A state moves one step at a time under one of 7 hidden systems, and each row is a state written as 20 numbers. Each run below is a few steps of one system.
run 1, q199, 9 rows:
[[  1  20  -1 -12  -3   4  36   6  10 -17  -3   1  23  -7   1   3 -18   2
   -2  -2]
 [ 14  17  23   8 -22   0 -10  -4 -16  -2  11  14 -11   4   4  -5  -3  24
   -7  17]
 [  0  -8  16   2  36  11  -9 -11  -5   5  19  -2   1   8  -2   7   4 -22
  -21   3]
 [ -9  11  -1 -10 -12  14  31  -7  17   8   4 -12  17  -6 -17  15 -19   0
    7 -15]
 [  9   9  15  14 -28  -5 -11   7 -16  23   1   0  -7  -3 -16 -20   6  19
    7  21]
 [-10  -5  -3  -2  44  -5 -17   0  -5   8  -3  -1  15  -2  -4 -11  12 -17
  -30  12]
 [-19  17  -4 -12 -11   6  20  -5  34  -9 -13   6  27  -9  -4  27  -8  13
   -3 -16]
 [ 13   2  29  24 -36   8 -23  10  -9  18  -9   8 -18  -1   7   4   9  20
    9  15]
 [-20 -24  -5   8  49  17 -21  -3 -14  16   1 -11  -5   2   7 -10   0 -25
  -16  -3]]
run 2, q563 (9 x 20):
[[ 11   0  -8   0 -11   9   1   3   1  21  -5 -11   7  -6 -11 -17  -3   0
    0  -4]
 [  4   2 -12 -10  12  -8 -17   2 -10   8   2   3  -3  -4  -9 -12   7  -4
  -17  10]
 [-11   2  -9 -13   9  -7  -5   0  19 -11  -8  12   9  -4  -5  11  14  -2
   -7  -2]
 [  1  -1   0   5 -22   7  -8  10  11   3 -20   7  -2  -7   9   9   4  12
    7  -5]
 [  3 -15   1   7   3  20 -18   3  -9   7   1   1 -22   2   9 -12   3  -7
    6  -4]
 [ -1 -13 -21  -5  17   1   1 -16   6  -6   8  -8   5   7   0 -17  -2  -5
   -1 -17]
 [ 10   0 -22  -3 -14 -32  -2  -4   0   2  -5  -8   9   2  -2  11   0  10
   -4  -4]
 [  4  -4   3  -6  -1 -10  -7  23  -8  -5  -8   7 -19  -3   2  25  13 -15
    8  14]
 [ -2  -1   3  -7   3  25  16  12  12 -23  -4  13  -6  -4   7 -15   2 -10
   19  -7]]
run 3, q199 (9 x 20):
[[-10  -3   2  -5   0   2  -1  -7   7  11   6  -3  -2   0 -15  16   3  -5
    3  -4]
 [  1   0   3   3  -9   6   5  12   2  14  -8  -5   2  -6 -12  -8   5  -3
   11   5]
 [ -6   1  -9   2   8   0 -10   5  -6   4  -9   2   5  -5   2 -20   2   6
  -10   6]
 [-10   2  -3   0   5  -8  -5 -10  14 -10  -5   6  13   3   6   8   5  10
   -9  -6]
 [  7  -3   9   7 -13   1  -6   3   6   3  -6   1  -4   1   8  26   3   1
    3  -3]
 [ -8 -11   0   3   6  16  -8   9 -12  11  -1  -4 -18  -4   2   2  -3 -12
    7  -1]
 [-18  -5 -10   2   8   2  13  -4   4  -5   0  -7   7   0  -5 -21  -3   1
   13  -8]
 [  8   3  -4  11 -13 -27   3  -3  -2  -6  -5  -5  14   5   5  -7   1  17
    0   5]
 [  3   0  -1  -3  10 -17 -15   7 -11  -5  -2   6  -9   1   7  25   5  -5
  -15  12]]
run 4, q746:
[[-23 -11  -4  17   4 -21  -4  -9  11   1 -12  -8  18   5   1  -4  10  12
    6  -5]
 [  4  -3   7  14   5 -29   1  18  -8  -5 -15  -4  10   2  10  13   9  -3
   -1  19]
 [-22   1  10   5  13   9  -3  19 -10 -14 -15  11 -10  -6  20  12  -4  -2
    0  10]
 [-17  -1  16  18  -4  13   5  -1  11 -16  -9  10   4   1  13 -22   5  14
   17  -2]
 [ 13  -5  16  29   2 -11  -1 -12  -7  -4   3  -9  16  14  20 -16  -3  14
   -6   4]
 [-17  -6   1  12  20 -21   8 -10 -12 -13   4 -12   7  11  18  24 -14   1
   -7  -2]
 [-29   6   6   4  -1 -14  31  17  -3 -17  -9  -2   5  -4   0  10  -6   0
   25  10]
 [ -7  14  23  13   6   6  11  20 -18  -8  -5   6   5  -5   3 -34  -2   4
    3  28]
 [-11   8  11   9  27   9  -5 -18   4 -20   5  11  21   7  19 -22  -5  13
  -27   1]]
run 5, q278:
[[  4  -9 -31   0 -15  -8   3   9  -3  11 -16 -15   1  -7   2  -7  -8   4
   11 -12]
 [ -5  -4  -8   4  -3  -7 -20   6 -15  10  -3   3 -13  -3  -6 -28  12   8
    3  13]
 [  4 -12  -9  -4  19  -7 -14   6  13 -12 -11  10   4   1   4 -10  24 -13
   -4   1]
 [  1  -6 -18  -3 -14 -10  -4   1   5 -21 -10   8 -11   3  20  11   0  11
   10 -13]
 [  2 -15   8  12   0   9 -17  -6 -18   0  11   1 -26  10  13  -3  -1   0
    8  -1]
 [  4 -13 -10  -4  29   7   7  -2  -5  -9   9  -9   1   6   6 -10  -4 -24
   -3  -7]
 [  6   7 -20 -11  -6 -25  16  -4 -10 -20  10  -3   0   4   0  -6 -11   7
    4   0]
 [ 17   7  15  -1  -4 -13 -15   3 -18  -3  15  11 -17   5  -5   4  11   1
   -8  22]
 [  5   2   7 -17  19  20   2  13  11 -14  -1  15  -3  -4   4  16   6 -24
   -9   0]]
run 6, q519 (9 x 20):
[[  3   7  -4 -19  27  -7 -10  -9  -4   6  18   2   7   0 -20   3   6 -16
  -31  10]
 [-15  12  -1 -21  -6  12   1   0  34 -10 -13  20  10 -10  -6  28   9   3
   -5 -11]
 [ 23  15  23   4 -36  17 -11  12  -3  11  -2  15 -13  -7  -6  -9   7  15
    4  15]
 [ 13 -13  -5  -4  25  24 -24  -9  -4  19  13  -2  -6   1  -9 -34   9 -18
  -18  -3]
 [-13  -5 -37 -14  -7  -5  -4 -18  34   2 -14  -3  21  -5  -7   1   5  13
   -2 -31]
 [ 20   8   5   5 -40 -36 -12  13  -5  17  -9   0  -3  -2 -15  22  16  15
    6  21]
 [  4 -15   4  -9  33  15 -24  27 -12   9  -6   9 -25  -6  -4   1  22 -42
   -6  19]
 [-24  -5 -31 -14  -2  27  -4   2  26 -27 -23  20  -4 -13  18 -28   1  14
   14 -29]
 [ 39   4  -6  15 -43 -36 -18 -18 -14  -3  10   0  -6  14   8 -20   2  41
    0   5]]
run 7, q563:
[[-10 -13 -13  -1  -2 -13   5  -5   8   2   3  -9   1   3 -16  -9  10  -5
   21  -7]
 [ 23  -2  -9   4  -3 -17   1  17  -4   3 -14  -7  10  -2   4  -6   5  -8
   -3   9]
 [ -4   5  -5 -10  12  -3  -5  11  -9 -22  -3  16 -11  -3  12   1   2  -2
   -8  11]
 [ -5   0   8   3  -8   4   3 -11  18 -21   1  13   1   6   9   2   6  12
   11 -11]
 [ 19  -9   6  15 -14   8  -7  -6  -5  10   3  -9  -7   7  14   8 -10   4
    2 -10]
 [ -3 -10 -10  -7  15   4   2  -5 -17   4  16 -10 -16   4  -5   2 -11 -16
    2  -4]
 [  0   4 -12 -11  -3 -17  21  -3   9  -7   7  -6  13   0 -19  -8   3  -3
   10  -2]
 [ 24  12   6   0 -14 -16  -2  18  -6   0  -7   5   4  -4  -1   5   7   2
   -8  19]
 [ -6   7  13 -10  13  20  -7   8  -1 -17   3  21 -14  -3  10   7   3  -9
   -8   8]]
run 8, q390:
[[-19  -9 -24   4  -2 -11   3  -2   3   6  -9 -12   9  -3 -11 -32   3  10
   15  -7]
 [  6   0   0   4  -3 -35 -16   5   7  -1 -11   8  13   2  -6  -2  28   7
   -6  16]
 [-12   6   1  -7   9   6 -15  15   7 -13 -21  20  -4  -9  18  30   4  -1
  -15   2]
 [ -6  -2  10  13 -15  26   8  -1   5 -18  -4   8 -11   2  25  -3 -13  15
   20 -15]
 [ 30 -15   7  25   2  -5  -3  -8 -20   4  14 -17  -4  16  18 -22  -6  -2
    1   1]
 [-13 -14 -27  -5  30 -24   0  -7 -13   7   3 -23   8   4  -3  11  -9 -14
  -13  -3]
 [-22   6 -14 -14 -18 -28  23   8  15 -13  -9   1   5  -6 -18  20   6   6
   25  -1]
 [ 22  17  24  -4 -16  -3   1  29  -8 -17  -4  25 -13  -6   1  -4  17  -2
    7  32]
 [ -4  10  10  -7  34  35  -3  -3  -8 -20   8  16   0  -1  22 -17 -14  -6
  -30   1]]
run 9, q83 (9 x 20):
[[  2  -3  -3  -1   1   4   3  -8   7   8   8  -6   8   2 -17 -26   7  -2
    4  -3]
 [ 14   7 -13 -11  -9 -13  -4  -3   7   9  -2  -2  12  -3 -12   1   4   4
  -12   0]
 [ -7   7  -1 -13  -5   3 -15   6   4   9  -4  11  -8  -9 -10  23   7   0
   -9   4]
 [ -2  -7   6  -1  -3  26  -8   8  12   2  -6  10 -12  -4   2   2  10  -9
   11  -7]
 [ 11 -13 -11   7  -2  13 -12  -3   1   4  -4  -3  -4   2  10 -26   2   2
    3 -12]
 [ -1 -10 -22  -2   9 -20 -16 -15  -4   6   5  -8   3   6  -6  -9   5   4
   -9  -5]
 [ -6  -5 -15 -16   0 -20   0   3   7   1  -1  -1  -3  -1 -14  28   9 -11
    5  -1]
 [  3   1  -4 -12 -11  10   2  27  -2  -4 -11  10 -19 -11  -1   9   5 -13
   15   7]
 [  4  -1  -1  -3   4  20 -10   7  -3 -14  -1  17 -13  -2  11 -34   7   2
    3   3]]
run 10, q83 (9 x 20):
[[ -5  -1   4   1 -17   1   2   1   3  10   2  -1  -8  -2 -17   1   5   3
   19   1]
 [ 22   1   3  -3   4   8  -6   9  -1   7   0   2   0  -3  -5 -13   9 -12
   -8   8]
 [-11   4 -16 -13   6  10  -6  -8  10  -3  -3   7   6  -6  -1  -8  -3   6
  -13 -10]
 [  0  -5  -2   3 -21  -9  -9  -9   8   5   0   2  -7   4  -5  12   8  12
   11  -7]
 [ 17 -10   2  -1   7   6 -14   9  -7  12   1  -2 -13   0   0  11   7 -20
   -6   5]
 [-17  -5 -18 -12  14  17   4   4   6  -3  -4   0  -1  -8  -2 -14  -3  -9
    4 -11]
 [  5  -3 -11   3 -23 -15  -1  -4   5  -3  -2   1  -2   3  -6 -17   9  16
   18  -3]
 [ 23   0  -4  -8   8 -16 -20   1 -10   2   5   6  -7   3  -1   8  10  -8
  -20  12]
 [-22  -1 -13 -20  14  15   1   0  12 -12   0   9  -9  -6   0  21  -4 -11
   -1 -14]]
run 11, q390:
[[ 12  17  -6 -18   7   7   8   7 -11  -4  12   6   2  -7 -14 -34  -4  -5
  -12  15]
 [-10  15   2 -13   9  -1  -6 -28  11  -4  18  10  15   3 -15  -5   2  13
  -25  -2]
 [  7   7  14  -5 -20   5  -5 -15  20  12   7   4   3   2 -11  39   2   7
   -7  -9]
 [  8  -5  12  -1 -14  33  -5  15  -8  23   2   0 -27  -7  -7  14  -4 -15
   13   0]
 [ -3 -12  -7   1  15  30   2   3  -1  12   4  -8  -3  -4 -10 -43   1 -16
   11  -6]
 [  7  -2 -23  -1   3 -18  -9 -18  13  11  -2  -9  29   2 -14 -33  11  13
  -15  -7]
 [ -8   4  -8  -8 -10 -28 -31  -4  11  13 -12  10   3  -3 -11  36  20  14
  -18   5]
 [-15  -5  14  -3 -10  27  -9  21  17  -6 -20  21 -25 -11  11  35  12 -10
   18  -5]
 [ 22 -11   5  15  -8  41   5  12  -2  -9  -7   3 -14  -1  25 -43  -7  -3
   20 -11]]
run 12, q519:
[[ -1  -6  16  31 -14 -17 -16   8 -10  20 -15  -7   4   2   2  -2  11  15
    5  17]
 [-11 -24   3  20  32   2 -15  10  -5  10 -14 -10   2   3  13  -3  10 -20
   -3   3]
 [-28 -12 -13  17  -3  -1   5   3   9  -9 -26  -6   8  -3  23  -1  -6  15
   17 -17]
 [  6  -7  12  32 -15 -29  -1   1 -24   1   0 -13  -4  12  14  -5  -3  17
   13  14]
 [ -7 -23   1  12  39  -6   2   2 -17  -2   4 -17  -1  11  15  12  -4 -27
   -4   0]
 [-34  -3  -7   6  -4   2  27   3   8 -20 -15  -4   5  -4  18  16 -19  10
   23 -17]
 [ 10   8  27  25 -17 -20  18   4 -29  -8  13  -8  -4   9   7 -11 -12  16
   15  22]
 [ -5 -10   9   6  49   5  10  -7 -18  -5  19 -14   7  11  11   0 -14 -28
  -19   4]
 [-39   9  -1   0  -3   7  31 -13  20 -18  -7  -3  21  -2  11  23 -24  18
   10 -23]]
run 13, q278, 9 rows:
[[ 23   9  18   5 -12  10   2   3   2 -13   3  12   1   4  12  -7   1   7
   -4   5]
 [ -3   5   4  -5  14  18 -10 -14   2  -2   6   6   3   1  10   9 -11   3
  -25  -8]
 [-11  -4  -4  -7   1  -4  13 -19   9  -1  16  -8   1   7 -12  18  -6  -3
    9 -14]
 [ 20   0   6   6 -16  -6   8   7 -13  19   7 -16  -4   0 -12   6  -6  -5
    7   7]
 [  0  12  -2 -11  12  14   0  19  -9  11  -6   3   4 -15 -11 -14  -1 -12
  -14  15]
 [ -8  13  -6 -15  -6  -2   7  -4  23 -17  -4  16  16  -5 -10 -13  11  10
   -1  -2]
 [ 15   0  10  10 -24  -5 -21 -13  10   6  -1   7  -2   6   7  15   9  20
   -7  -5]
 [-11 -16   0   2  14  24 -17   2   1  21  -4  -5 -13  -4   3  24  -1 -17
   -6 -11]
 [-11 -10 -19  -5  -1   9  26   2   5   0   0 -15   2  -4 -10 -17 -11 -10
   27 -17]]
run 14, q746, 9 rows:
[[-10  -9   0  -3  20   3 -20 -17 -15   4  20   1 -20   8  -2   9  -1  -7
  -12  -1]
 [ -3  -8 -17 -14  -1   2  20   1  25 -14  -5  -1   8  -2  -4   7   4 -12
   18 -20]
 [ 21  10  -3   2 -31  -7   0  15 -18  14  -5  -4  -7  -7  -8 -13  -6  12
    5  14]
 [ -4  -6   4  -9  27   9 -24 -11 -12   2  20   9 -17   5  -5  -4   7 -13
  -18   5]
 [  3  -3 -22 -17  -3   8  14  -6  34 -18  -8   4  13  -3   4   8   1  -4
    6 -28]
 [ 23  10   4   6 -43 -13  -3   6 -15  19   0  -6  -9  -2  -9   2  -5  19
    8  11]
 [ -3 -12  10  -6  32  13 -19  -7 -16  10  24   0 -22   6  -9   4   7 -29
  -12   7]
 [ -6  -6 -35 -21   1  17  17  -1  33 -12 -15  -1  14 -10   1  -5  -4  -8
    9 -33]
 [ 25  13  -5   5 -46 -25 -11   4 -13  18  -2  -1  -4  -3 -15 -14   4  29
    4  15]]

Which system made each run below?
run 15 (2 x 20):
[[ -4   4  17   5   8   0   8  23  16 -11 -23  10  16  -7  10  16  13  -9
   -2  12]
 [-15   7  11  11 -10  26   0   7  -3  -9 -12  12  -5  -7  22 -14 -12  19
    4  -1]]
 => q563
run 16, 2 rows:
[[ -5  -7  -9  -1  -7  -5   7   7  11   0  -9  -2   4  -2  -6  -4   9  -4
   17  -5]
 [ 14   0  -3   4  -3  -6 -11  11 -12   5  -5  -1  -5  -2   3 -11   4   1
   -5  11]]
 => q746
run 17:
[[-29   8   5  -1   4   6   4  14  -5 -10 -13   9  -5  -9   9  19  -9   5
    2   6]
 [-12   3  23  15  -5  12   7   6   8  -6  -5   8   5  -1  -1 -22  11   8
   16   8]]
 => q746
run 18, 2 rows:
[[ 25   5  -9 -10   2  -2  -7   1   0  -4   3   6   4  -1   1 -16   5  -2
  -16   4]
 [  4   5  -7 -13  -5   1 -11 -11   3  -6   8   9  -8   1   4  20  -4   7
  -14  -8]]
 => q746
run 19, 2 rows:
[[-11   9  17   0 -18 -12  14   3  -6 -13   9   8 -11   2  -7  15   1   9
   20  12]
 [ 17   7  23   0  14  13  12  13  -8 -10   8   6  -1   0   4  -2   0 -19
   -5  16]]
 => q390
run 20:
[[ 21  -2   9  12  -4   1   0  -2   9   1  -2  -3  16   5   4 -16   8   1
   -3   0]
 [  5   1 -14  -6   5  -2 -15  -6  -8   8   1  -4   0  -1   5  11 -11   3
  -22  -5]]
 => q199
run 21:
[[ -4   0   6   9   7  19 -19   6  -8  19  -7   2   1  -7  -2 -30   5   2
  -12   9]
 [ -9  -6  -8   1  10  -5  -9 -20  25   0  -4   0  23   4  -5 -12  13   7
   -9 -14]]
 => q83
run 22, 2 rows:
[[ 12   7  -4   2 -23   8   9   4  -3   2  -5  -3  -1  -5   8  -4 -16  13
    5  -6]
 [ -6   2   6   2  10  11 -17  -9  -8  13  10   2  -2   0  -7 -14   1   4
  -15   6]]
 => q278
run 23, 2 rows:
[[  5 -11  -4  -4   8 -11  -3 -11   4  10  13  -9   0   7 -18   4  11 -15
    1  -2]
 [  4   2 -18 -19  -4   1  10  14   5   5  -7  -3   2 -12 -12   9  -3 -13
    3  -3]]
 => q83
run 24 (2 x 20):
[[ -2   0 -14  -9  11  23  -8  20 -10   7 -13   3  -8 -14   3 -22  -4 -10
   -7   4]
 [-10   0 -16  -8   5  -4 -14 -15  13 -12   1  12   6   2  -4 -28  13  15
   -5  -7]]
 => q563
run 25 (2 x 20):
[[  9  11  10  -3  -6   8   3  -1  -8  -3  12   6  -4   0  -5 -12  -5   5
   -3   8]
 [  6   5  10  -4   6   5  -2 -12   4  -1  14   3   4   5  -6   2   1  -1
  -14   0]]
 => q563
run 26, 2 rows:
[[ -2   5   9  -2   8   7  10  -2   4 -22   3  10   2   3  13   5  -5  -2
   -2  -2]
 [  1   4   9   7 -16   5   7 -14   1  -4   8   0  -1   5   6   4 -11  16
    5  -7]]
 => q563
run 27 (2 x 20):
[[ 10   9   7 -10  -2   6  -6  12  -1  -7  -3  15  -8  -5   3  15   5  -5
   -9   8]
 [ -4   5   6  -9  -2  25   6  -3  11 -10   4  13  -7  -3   3   3  -4  -1
    4  -9]]
 => q278
run 28:
[[ 19  -8   0   4  -7   2  -7 -14  -7   4  18  -5 -14  10   0  -4  -2  -1
    3  -7]
 [ 10  -7 -16 -12   8  -7   3  -5  -4   6  13 -10  -4   3 -15   0   1 -17
    0  -3]]
 => q199
run 29:
[[  1  -6  -2   0  11   5  -5   3  -2  15   1  -6   3  -2 -12 -13   6 -12
   -3   4]
 [-15   1 -14  -5   3  -4  -1   1  12  -2 -13   2  13  -6  -2  -5   5   5
   -1  -5]]
 => q519
